Here are some points, each followed by its number:
tensor([-0.31, -0.52, -0.50,  0.21,  0.73,  1.43, -1.89,  0.06,  1.58, -1.48, -0.28, -0.24,  1.23,  1.51,  0.87, -0.78, -0.25, -0.48,  0.93,  0.21, -0.12,  0.21,  0.19, -0.85]) 0
tensor([-0.48, -0.23, -0.43,  0.34, -0.19,  0.39, -1.31, -0.69,  1.40, -1.75, -1.17, -0.37,  0.61, -0.22,  0.91, -2.37,  0.20, -1.51, -0.64,  0.46, -0.74,  0.08,  1.08, -0.32]) 1
tensor([-0.01, -0.47,  1.10, -0.20,  1.15,  2.06, -0.52,  0.25, -0.02, -1.17, -0.23, -0.15,  0.46,  1.10, -0.33,  1.87, -0.69, -0.65,  1.51, -0.30, -0.90,  0.07, -1.65,  0.40]) 2
tensor([ 1.33, -2.86, -1.93, -0.67, -1.02, -0.63, -1.60, -0.75,  0.18, -0.62,  0.59, -0.45, -0.55,  1.56, -0.48, -2.80, -1.53,  1.10,  0.65,  1.64, -0.06,  2.48,  0.41, -0.29]) 3
tensor([ 1.42, -1.58,  0.39,  1.29,  1.75,  1.41,  2.10, -0.67, -2.14,  0.66, -1.16,  1.24,  0.05, -0.04,  0.10,  0.28, -0.06, -0.01, -0.32,  1.99, -2.40, -0.68, -1.89, -1.21]) 4
tensor([ 0.14,  2.51,  0.50,  0.16, -0.05,  1.45, -1.26, -1.07, -0.37, -1.63, -0.60,  1.44,  0.95,  0.63,  2.11,  0.15,  0.97,  0.39, -0.20, -0.58, -0.16, -2.22, -0.02,  1.12]) 5
tensor([ 1.59, -1.43,  0.56,  2.34,  0.47,  0.15,  0.11,  0.75, -1.70,  0.21, -0.75,  0.12,  0.35,  0.46, -0.74,  1.73, -1.86,  0.55,  0.98,  0.23, -0.59,  1.76, -1.92,  2.24]) 6
tensor([ 0.87,  0.65, -2.37, -2.72, -1.63, -0.53, -0.63, -0.79,  0.42, -0.35,  1.50,  0.58,  0.88,  1.82,  1.98, -0.46, -0.05,  1.25,  0.42, -0.23,  0.26,  2.82,  2.23, -1.64]) 7
tensor([-0.79,  0.49, -1.08, -0.81,  0.02, -0.07, -0.18,  0.67,  0.57,  1.51,  0.18, -1.16,  0.39,  1.05, -0.02, -0.59,  2.36,  1.63,  1.38, -1.24,  2.12,  1.75,  1.56,  0.46]) 8
tensor([-1.28,  0.66,  0.21, -1.06,  0.75, -0.41, -1.19, -0.20,  1.54,  0.38,  0.52, -0.83, -0.07,  0.65, -0.26, -1.51,  1.44,  0.46, -0.34, -0.24,  0.84,  0.14,  2.44, -0.10]) 9
tensor([-1.00,  1.03, -0.84, -0.90,  0.06, -0.27, -1.22,  0.88,  0.34,  1.67, -0.09, -1.60,  1.01,  1.34, -0.37, -0.69,  1.88,  1.76,  0.68, -1.32,  1.66,  1.57,  1.47,  0.59]) 10
tensor([ 0.10,  2.78, -0.01, -2.19, -0.16,  1.40, -1.49, -1.43,  2.60,  1.71,  0.26, -0.60,  0.20,  1.53,  0.84, -0.68,  0.81, -1.03, -0.09, -1.75,  1.06,  0.96,  1.11,  0.11]) 11
tensor([-1.60, -1.08, -1.09,  0.17, -1.04,  1.13,  0.31, -0.58,  0.19, -1.27,  0.54, -0.34,  0.88, -0.93, -0.53, -0.04, -0.81,  0.19,  0.40,  0.18, -1.54,  2.28,  1.02, -0.27]) 12
New points follow, each followed by the numbers of its three nearest points above, nearest first.
tensor([-0.29, -2.25, -0.56,  1.34, -0.95, -2.18,  0.75,  1.13, -0.87, -2.62,  0.49,  0.62, -0.80, -2.05,  0.39,  0.67, -1.91, -1.46, -0.08,  1.62, -0.55, -0.75, -0.40, -0.54]) 12 1 6
tensor([-1.46, -1.62, -0.03,  0.44,  0.68, -0.04,  0.38,  2.01,  0.19, -0.83,  0.66, -0.48,  0.08, -0.66, -0.72,  1.09, -0.49,  1.03,  1.83, -0.41,  1.09,  0.52, -0.36,  0.53]) 2 12 0
tensor([ 0.81,  0.91,  1.13,  1.36,  0.94,  0.82,  1.03, -0.29, -0.33, -2.61, -0.05,  1.16,  0.85, -0.50,  1.39,  1.53, -0.35, -0.97, -0.40, -0.44, -0.68, -2.93, -0.69, -0.52]) 5 2 4
tensor([-1.50,  0.60, -0.24,  0.60,  0.03,  0.93,  0.40, -1.07,  1.50,  0.40, -0.09, -1.20,  0.54, -0.16, -1.05, -1.30,  1.20,  0.05, -0.51,  0.12, -0.24,  1.42,  1.20,  0.02]) 9 12 1
tensor([ 0.65,  1.59,  0.51,  0.50,  0.07,  1.00, -1.38, -0.18,  1.05, -0.06, -0.99,  0.50, -0.47,  0.45,  0.14,  1.58, -0.69, -2.25,  0.63, -0.94,  0.08, -1.48, -2.42, -0.19]) 2 5 0
tensor([ 1.30, -0.46, -0.13,  0.24,  0.16, -0.90,  0.22,  0.24, -1.14, -0.32, -0.33,  0.27,  0.53, -0.32,  0.03,  1.11, -0.20,  0.55, -0.50, -0.18,  0.24, -1.17, -0.64, -0.12]) 2 6 4
tensor([-1.31, -0.86,  0.09, -0.24,  0.32, -1.52,  0.32,  1.39,  1.16, -0.68,  0.80, -1.52, -0.28, -0.25, -0.95, -1.13, -0.11, -0.22,  0.47, -0.62,  1.45,  1.46,  1.60, -0.57]) 9 8 10
tensor([ 0.70,  1.08, -0.14, -1.56, -0.02,  1.99, -1.99, -1.02,  1.18, -0.98, -0.40, -0.45,  2.72,  1.37,  1.28, -0.38,  1.36,  0.09,  0.10, -1.89, -0.87, -0.86,  0.25, -1.58]) 0 5 11
tensor([ 2.40, -1.28,  1.38, -0.19,  0.28, -3.16,  2.70,  1.14, -2.61,  2.21,  0.68,  0.56, -2.25, -0.18, -1.64,  1.54, -1.05,  1.21, -0.43,  0.60,  0.86, -0.60, -1.19,  0.48]) 6 4 2
tensor([-0.38,  0.83, -1.24,  0.55, -1.25, -0.32, -1.99, -0.27,  1.28, -0.02, -1.23, -0.39, -0.12, -1.03, -0.56, -1.29,  0.56, -1.56, -0.24, -0.26, -0.59, -0.67, -0.37, -0.30]) 1 0 9
tensor([-0.95,  0.20,  0.11, -0.72, -0.49,  0.47,  0.66, -0.61, -0.41,  1.60,  0.79, -0.36, -0.69,  0.06, -0.06, -0.60, -0.03,  0.96,  0.29,  0.60, -0.77,  2.01,  0.13, -0.13]) 12 9 8
tensor([-1.59, -1.55,  0.70,  0.31,  0.52, -0.16,  0.03,  2.37, -0.06, -0.81,  0.49, -0.80,  0.41, -0.15, -0.33,  1.25, -0.58,  0.64,  1.38,  0.19,  1.01,  0.36,  0.15,  0.79]) 2 12 0
tensor([ 0.04, -0.05,  0.84,  0.18, -0.72,  0.41,  0.86,  0.91, -1.18,  2.34,  0.20, -0.25, -1.61,  0.04, -1.14,  1.12, -1.33,  0.75,  0.97,  0.75, -0.69,  0.85, -2.38, -0.40]) 6 2 4
